128 stands for zero in the data rows.
Each row of this table is followed by its label. One hidden rule gives the labels. It looks at one to three of the table's principal directions, none of them among the few with the most spread.
[147 126 111 114 137 152 165 128 108 104 116 145 196 131 154 126  96 140 119 107 132 146 128 175 157 142  97 117 125 133 131 174 128 104 106 143  51 127 152 136  84 104 139 167 160] 3
[132 167  89 144 107  72 183  83  95  87 184 139  99 139  85 152 189 101 166 128  79 101 127 126 155 138 146 117 124 109 100 168 142 122 180 100 185 207 125 171 139  58 165 139 136] 3
[139 109 183 117 126 183  92 207 155 156 117 192 167 169 204  72  87 136 125 148 119  56 100  71  95 146 140 128 170 108 130  75 114 136 110 172  80  88 121  85 129 167  64  64 146] 2
[125 112 148 110 135 159  92 177 184 161 102 140 138 139 160  53  98 157 103 164 161 108 121  93  92 151 113 158 138 143 138  94 132 120 116 157  99  74 103  62 136 195  74 113 118] 2
[ 98 116 180 132  56 130  11 145 125  80 108  70  21 150 109  90 140 157  94 109 149 135 197 109  34 107 107 149 123 163 185  17 161 130 101  70 173 159  63  91 166 205  62  53  70] 3
[159 130 142  33 135 167 145 132 159 126 163 120  83 147  83  47 167 160 118 141 139  75 147  97 138 199 115 132 114 123 124 110 164 130 137  96 147 185 154 109 118  87  88  72 121] 2
[121 157 139 120 108 154  95 109 103 101 111  92  70 114  92 131 120 148 107 110 152 170 163 171 123 140 129 130 117 188 149 129 149 106 115 138 107 135 150 169 141 134 115 112  99] 3
[137 107 173  96 141 223 120 161 147 162  85  69 159  97 144  66  86 171  64 129 173 161 144 141 152 114  82 137 124 193 176  97 131  91  71 147  70  48 139  97 149 173  96 127 109] 2
[102 133 136 110 103 107 131  37 132  99 164  51   0  66   7  76 195 133 119 107 100 147 176 134 149 101 118 123  92 141 148 126 162 149 152  45 235 180 105 101 165 149 170 170  95] 1
[132 120 124 112 109 141 138 170 128 152 122 157 167 157 142  73 118 127  97 168 130  91 113  70 111 140 123 147 136 148 136  94 110 105 135 146 152  91 106  79 154 169  68 111 129] 3
[127 151  63 113 128 125 232  83  38  84 160 158 207 137 105 173 110 120 151 106  95 159 123 220 217 152 137  94 119 138 102 230 147  76 144 147  76 134 197 193  99  36 175 195 182] 3
[ 94 140 136 173 128 101 102 104 157 126 120  66  66  97 113 107 146 144 125 137 140 147 141 156 119  97 106 140 121 145 151 124 138 115 128 104 157 108  77 104 165 171 157 169 104] 1
[ 50 119 137 152 185  93  28  92 144 129  72  93  65 111  98 173 119 147 147  74 158 192 174 238  43 117 113 131 118 114 147 121 156 153  95 117  89  67 100 115  79 182 181 162 144] 2
[147 125  97 120 190 137 188 114 142 131 125 162 176 129 143 159 124 135 152 102 117 107  98 162 159 139 113 120 144  82  96 165 128 149 130 132  94 143 146 136  59  70 185 158 166] 2
[166 125 162 114 113 153 141 153 141 153 135 168 147 125 181 101 113 117 121 147 110  95  82  72 143 132 144 125 138 129 122 139  99 148 128 163 107 138 152 129 149 128  99 121 132] 1
[119 139  91 130  88  92 129  88 125  53 161 129  54 144  80  98 148 139 134 129 134 104 157 163 150 168 124 118 129 103 128 136 157 126 157  64 170 216 123 115  94 126 116 134 115] 3
[ 95 107 142 138 135  98  67 145 191 152 114 111  80 114 102  97 147 131 130 141 133 120 145  78  62 100 123 162 121 113 135  73 145 159 134 113 174 105  61  66 144 202 120 116 103] 3
[149 146 133  85 150 166 165 118 111 133 130  78 148  75 114 139 115 158 105 124 150 173 143 174 180 135 123 123  97 194 131 178 159  76 107 148  70 102 167 172 160  92 151 140 103] 2
[135 126 108 103 152 160 206 118 120 137 137 142 168 138 128 133 129 147 136 136 121 109 106 150 176 144 116 113 129 121  96 149 143 119 136 135 130 121 164 135 115  80 151 158 165] 1
[103 135  93  92 184 137 112 134 138 106 130 103 101 169  84 137 117 163 158 119 177 135 164 202 119 184 120 133 117  92 117 128 167 104 122 115 110 135 134 149  65  74 145  89 147] 2
[136 148 138 139 158 142 119 105 140 124 104 129 132  88 130 136 121 145 124 103 140 148 140 178 133 137 117 113 130 149 127 164 131 129 109 145  63 115 149 137 102 143 158 160 127] 3
[ 96 120 156 136 150 138 104 155 165 148 106  59 106 105 119 128 138 162 125 123 133 138 141 124 102  67  98 157 120 150 144  71 167 126 102 119 144  87  75 108 169 149 156 120 100] 2
[147 126  98 133 121  73 130  84 115 107 145 132 125  94 114 167 136 108 128 111 133 157 140 149 147 138 146 114 110 120 128 181 121 140 138 100 121 170 149 143 110 125 141 155 107] 3
[111 129  91 125 124 112 178 107 100 102 135  87 130 136  97 155 145 143 131 118 119 145 131 162 161  99 103 134 116 136 124 124 153 118 131  91 174 149 124 138 127  82 166 161 129] 2
[159 149  51 127  90  57 224  76  71  85 205 121 140 135 105 151 159 106 138 147 116 123 123 148 208 162 146 114  99 126 125 218 132  72 177  88 166 208 150 176 159  47 132 157 120] 2
[165 147 119 106 117 137 184  97  91 125 166 138 159 116 113 110 139 111 128 115 100 131 124 128 183 150 137 108 114 143 137 194 113 109 138 140 102 156 178 162 141  81 129 149 141] 1
[ 92 111 165 156 170 147  37 189 212 173  73 131  96 139 118 114 128 118 139 132 141 110 128  67  50  86 117 163 158  86 126  26 112 193 112 150 155  84  69  83  86 194 126  78 125] 3
[113 140 189 139 179 152  82 137 198 164 112 142  80 102 138 116 141 135 178 104  82 107  99  89  85  88 142 145 155  95  94 103 136 210 126 164 114 118 107 115 120 130 193 124 136] 2
[107 135 128  55 205 158 143 151 125 139 119 110 142 155 118 169 114 180 176 112 131 137 120 174 108 134 127 136 104 113  74 124 173 140 107 149 113 111 155 156  99  36 194 116 167] 1
[ 89 124 175 164 101 146  77 122 133 151  93  87  69 102 100 123 153 103 108 130 112 165 138  89  92  62 122 143 137 160 142  62 114 154 126 124 191  85  86 114 169 187 139 129 108] 2
[148 139 153 119 128 170 141 137 106 140 115 152 172 125 160 114 112 134 108 117 121 124 125 137 124 143 120 115 131 165 141 148 120  99 109 171  62  97 151 142 142 135 108 129 147] 2
[168 125 124  75 138 178 198 143 126 146 137 126 170 147 138 131 147 149 125 134 118 113 106  86 154 137 113 139 125 143  96 113 143 134 131 132 142 152 160 143 134  51 131 106 132] 2
[124 136 142 107 142 164 131 130 112 121 107  81 127 110 126 144 116 165 111 110 144 162 146 170 127 113 107 135 114 177 134 121 160  99 100 134  98 105 129 149 146 112 150 126 114] 2
[116 132 118 136  74 105 117  65  90  93 143 120 103 104 105  76 122 150  89 116 147 150 183 200 126 175 118 102 100 183 185 183 153  66 126 109  87 115 142 103 169 207  75 181 119] 2
[134 131 124 181 108  86  71 134 152 122 129 211 111 164 146  90 136  76 136 144 122  70 120  79  82 167 151 117 170  65 132 115  63 165 157 123 148 155 100  82  77 194  79 104 142] 3
[ 95 125 112  90 174 130 112 124 120 122 112  93 136 143  98 169 123 170 151 101 158 171 165 206 106 144 112 128 103 130 116 126 177 122 102 120  95 103 154 144  92  90 160 130 146] 3
[141 128 135 124 107 148 139 154 123 136 129 152 158 137 140  86 123 121 101 145 122  97 126  95 128 139 122 132 139 150 146 116 122  98 130 145 116 108 116 110 150 157  81 109 126] 3
[121 142  93 149 154  92 136  84 149 110 158 125  76 130  96 136 140 126 170 122 134 120 125 165 158 153 146 118 132  72 112 168 126 150 156 103 153 176 138 140  90  94 169 147 135] 2
[204 145 128  61 189 227 237 145 145 185 137 125 248  59 131 152 114 163 122 133 130 152 104 100 229 134 140 124 114 192  71 185 157 108 117 203  43  91 225 182 150  43 167 129 109] 3
[106 110 160 147 141 104   0 137 189 148  90 141  56 142 147  79 108 140 120 134 189 120 155 129  27 174 135 130 135  94 160  88  93 169 108 118 120 103 103  54  93 246  68 102 117] 1
[166 115 177 120  93 129  97 118 124 128 135 142 110  98 160 120 140  94 101 130 126 127 130  96 128 141 142 100 127 128 143 138  94 145 121 108 114 156 146 130 137 154  95 109 111] 1
[134 121 152  98 158 153 122 141 133 156 114 155 163 124 125 141 135 123 138  97 102 126 126 107 104 120 129 129 131 125 117 116 134 164 112 155  92 111 152 133 106 114 138 113 148] 3
[121 112 174  71 114 219 157 168  99 137 129  77 131 149 122  88 126 150  98 135 118 121 135 110 147 106 102 137 126 165 146  65 157  84 104 123 148  94 117 135 178  92 111  76 134] 1
[113 121  90  68 164 108 160 118 118 130 148 111 125 147  66 178 152 139 169 126 125 144 134 129 129 130 142 133  91  97  76 123 159 157 144 106 194 157 155 150 103  49 173 122 146] 2
[102 143 159 147 110 153  76 119 128 124 108 114  51 122  96  72 131 122 100 133 131 122 146 118  96 125 128 135 147 150 155  84 110 121 133 121 170 104  86  98 146 193 110 108 111] 2
[133 179  69 187 129 101 223  72  89 112 164 182 165 133  89 135 149  76 178 122  57 114  88 127 201 113 146 103 146  92  92 213  72 141 182 159 167 165 155 165 101  72 197 214 187] 3
[158 106 142  69 140 187 185 190  89 149 127 171 255 160 186 147  90 129 126 118 101 115  99 112 150 126 123 126 131 138 117 133 138 103  99 180  44  94 168 158 124  63 112 100 170] 3
[114 177  95 192 143 104 185  88  95 136 124 169 150 129 127 151 142 102 148 130  88 113  89 155 149 120 138 112 152 135 105 180  87 120 161 167 147 105 133 149 131 119 177 199 168] 2
[143 123 142 100 130 158 131 147 146 123 138 142 133 140 148  68 114 158 118 131 131  87 131 120 118 158 116 134 134 129 139 122 149 106 122 131  95 129 113  96 135 140  98 106 129] 2
[154 102 147 105 132 141 100 219 192 181 151 131 153 154 177  83 111 144 123 187 163  73 116  33 102 151 151 163 132 118 136  77 142 103 129 153 119  98  97  96 186 149  46  28  86] 2
[121 123 142 116 201 117 130 105 181 176 133  98 110  70  95 202 161 133 184 107 113 159 118 121 136  87 154 126 108  97  72 139 157 201 130 134 143 124 158 158 124  80 223 143 121] 1
[108 147 134 162  80  92  98 111  96 120 127 105  87 132 120 117 162 126  97 146 133 124 153 127  92 133 130 126 130 181 157  97 126  93 139  99 178 110  97 109 193 183  87 119  93] 2
[153 112 151 194  91 111 121 177 150 165 133 186 159 163 217 130 127  82 132 160  99  63  64  28 118 101 151 132 178  91 133  86  66 166 144 150 155 134 108 112 156 156  77  94 126] 1
[129 143 105 123 197 150 195 144 160 160 125 123 166 127 144 105 122 157 136 153 131  92  89 140 157 131 107 146 142 122 101 145 132  97 136 150 127  83  99 107 129  95 178 153 145] 1
[127 116  89 142 153  91 152 118 146 129 138 165 151 123 119 155 128 105 153 127 115 115 109 123 144 125 141 128 137  76 101 151 121 155 151 123 139 143 122 119  84 117 158 150 142] 3
[132 125 139 136 115 128 112 154 147 144 130 136 146 142 153  88 127 134 118 149 135 107 132  96 102 140 123 139 131 138 144 113 126 109 127 141 116 104 106  97 158 165  86 112 121] 2
[ 97 113 124 109 139 104  32 147 144 125  90 114  81 151 116 140 113 144 109 143 204 152 170 162  54 174 131 138 116 129 139  84 137 124 111 106 129 102 114 104  94 184  80  82 105] 3
[115 135 107 100 137  82 108  79 130  92 166 121  64 120  65 138 146 138 174  95 116 142 158 161 121 149 153 121  99  91 113 163 164 162 145  96 141 195 147 142 100  96 162 136 127] 3
[129 125 138 187  74  80  68 167 104 136 134 199 133 177 188  94 109  69 107 161 121  66 109  69  72 149 165 125 166 107 174 103  53 107 145 142 144 111  78  94 156 214  31  77 126] 2
[135 128  94 107 156 119 192  91  83 124 139 145 183 130 120 202 129 102 160 104 113 172 110 190 190 140 134  95 111 101  95 207 118 141 129 138  92 145 209 196  71  32 186 183 185] 1
Here are more rows. What is the label of each one?
[ 95 115 139 116 129 117 107 123 119 143 131 106  99 150  99 137 157 123 138 128 125 131 146 128  96 126 129 126 117 117 132  92 141 136 129 105 174 112 122 124 142 126 125 110 141] -> 1
[130 140  99  75 148  96 179  92 127 119 176  77 127 109 102 111 146 182 154 138 131 143 138 168 163 149 125 127  77 143 106 188 178 102 137  97 138 146 150 118 167  72 171 179 121] -> 1
[ 99 158 111 109 140 144 132 138  92 121 124 102 122 156  92 124 118 147 133 136 142 147 147 165 117 143 127 139 112 161 128 128 143  75 127 153 134  94 125 155 144 102 133 115 142] -> 3
[171 120 111 150 135 174 190 200 164 163 107 173 233 126 196 112  92 129  92 167 132  80  74  56 166 110 115 161 172 152 118 107 116  99 132 183  91  86 102 105 141 146  94 108 105] -> 3
[134  93 169 124  57 161  97 156  79 118 114 133 166 141 180 111 102 119  67 131 145 141 157 132 115 139 116 110 133 178 184  99 130  72  95 124  71  86 133 121 167 186  34  92 120] -> 2
[122 149 134 134 138 145 146  78 137 139 130  78  86  80  82  59 150 143  91 128 142 139 156 166 148 142  96 125 110 174 173 165 131  77 128 121 127  95 110 109 168 170 135 175 119] -> 1
[ 77 115 140 186 116  77  66  80 137 109 108 111  50 120  94  89 151 106 120  97 113 128 154 155  73  94  97 123 133  92 180 104  97 160 125  73 184 129  57  64 106 220 144 180 144] -> 1
[122 135 139 144  84 150 156 114  63 127 123 131 132 136 128 113 124  87  94 141 105 137 111 124 157 110 127 110 137 156 150 131  77  99 133 133 167 104 130 142 157 137 114 150 151] -> 1
[154 136 161 137 100 164 180 129 101 144 129 120 140 120 156  92 147 122  88 150  99  86  96  77 154  98 112 115 142 163 138  99  86 114 130 116 193 122 113 107 188 139 118 136 125] -> 1
[ 69 142 196 166 182 191  58 150 166 189  56  90  85 119 116  98 130 150 126 119 125 134 131 115  46  67 105 148 154 152 134  36 108 156  99 167 163  16  70  83 150 203 168 125 141] -> 2
[111 133 100 168 131  90 141  72 145 126 139 138  97  93 100 122 136 124 143 132 116 132 121 141 142 120 142 120 127 111 111 164 121 149 160 117 169 129 117  98 131 167 165 197 129] -> 2
[119 149 133  90 109  86 122  64  86  88 182  94  44 103  61 147 155 124 172  89  83 162 149 152 137 116 165 113  81 121 122 179 153 155 143  98 164 206 158 178 154  67 179 146 124] -> 1
[138 118 121 121  85  92 102 122 107  79 144 128 108 137 133 126 122 135 119 104 126 126 152 133 107 132 126 131 116 128 156 126 145 126 122  91 120 187 114 122 128 140  96 112 103] -> 3
[106 122  89 144  83  90  96 121  83  61 125 154 140 173 129 130 106 125 118 101 141 144 173 192  96 165 112 129 131 130 166 141 152  86 124 109  72 146 112 126  89 151  81 126 139] -> 3
[143 124  99 170  73  65 137 102 114  81 147 174 113 133 161 121 126 105 112 146 125  89 114 131 140 149 135 108 141 103 137 155 101 124 154  87 154 186 108 100 118 170  95 158 121] -> 2
[203  93 143 122  69 109 144 159 147 141 160 244 191 146 221  91 129  83 109 169 104  43  79  11 128 173 158 110 156  89 114 136  79 161 156 128 118 181 143  81 128 164  34  99 128] -> 2
[152 154  81 179  67  80 179  72  76  70 166 166 116 132 110 137 147  78 130 125  92 112 116 127 184 131 143  99 139 109 130 181  83 128 171  99 178 217 139 154 113 113 129 169 134] -> 3
[139 143 135 143 127 135 158 156 129 176 145 156 154 162 152 129 149  99 150 164  99  91  81  57 134 125 155 133 147 118 105 116  92 139 154 167 168 114 139 146 165  94 117 104 146] -> 1
[105 166  60 150 133  66 196  48 110  79 168  90  71 105  31 185 187 117 177 110  94 155 137 174 186 103 131 126 105 109  90 180 162 142 176  85 207 209 133 184 112  45 227 190 129] -> 3
[ 89 116 135 214 106  28  97   9 147 132 152 138  37  68  86 125 182  78 159  96  77 136 130 147 119  92 145  86 119  67 149 180  88 213 160  77 197 157 121  85 132 216 176 248 151] -> 1
[175 127  87 120 149 123 185 184 192 146 158 169 201 141 176  95 116 146 134 184 149  64  96  72 158 171 129 155 139 108 100 153 147  90 155 157  91 135 108 105 135 110  96 102 112] -> 3
[ 87 102 145  48 115 188 112 136 100 117 130  33  95 134  46  67 137 177  79 132 168 160 213 161 118 143  93 138  90 186 170  61 201  50 102  77 158  73 106  98 173 144  89  75 107] -> 2
[148 139 155 118 162 174 143 153 137 140  89 146 166 114 169 133  98 134 125 122 118 126  82 129 154 101 114 120 148 130 102 131  89 166 100 161  97 117 156 130  84 110 168 158 150] -> 2
[150 111 142  71  64 156  83 140  96  70 142 139  91 167 105  62 111 134  89 124 156 113 182 118 108 186 122 113 113 129 166  96 128 108 115  87 131 191 139 110 103 155  33  62 120] -> 3
[131 189 122 172 127 149 198 121 109 139 131 104 122  93 102 163 146 103 147 140  72 146  76  91 195  50 146 147 144 173  92 146 108 131 158 181 180 131 129 199 180  65 207 159 112] -> 3
[126 121 186 162 107 138  58 157 113 144 108 139 111 133 176 153 105  98 130 105 105 132 109  90  88  81 158 127 156 124 151  83  86 168 105 151 119 115 121 144 147 155 112  83 116] -> 1
[120 127 150 150 124 124  69 156 166 152 114 135  81 133 117 112 139 111 129 140 124 105 123  49  72 103 147 157 148 116 128  59 109 169 141 133 186 127  80 100 141 175 108  75  96] -> 3
[164 104 140 145  98 141 104 187 156 128 125 197 151 171 204  99  88 108 122 158 135  69  85  52 121 141 145 132 171  79 123  89  77 162 132 139 129 159 119  94  97 157  63  79 126] -> 2
[110 140 143 139 149 134 140 101 134 157 113  61  97  68 102 180 153 146 129 127 124 176 126 136 139  71 133 137 113 178 105 117 155 138 127 128 168  92 126 150 186 119 194 154  91] -> 2
[154 143 134  84 155 191 152 177 115 161 110 138 213 137 163 131  86 142 119 146 154 159 117 134 144 159 129 136 116 176 113 164 128  77 105 211  32  68 176 174 135  86 112 110 145] -> 2
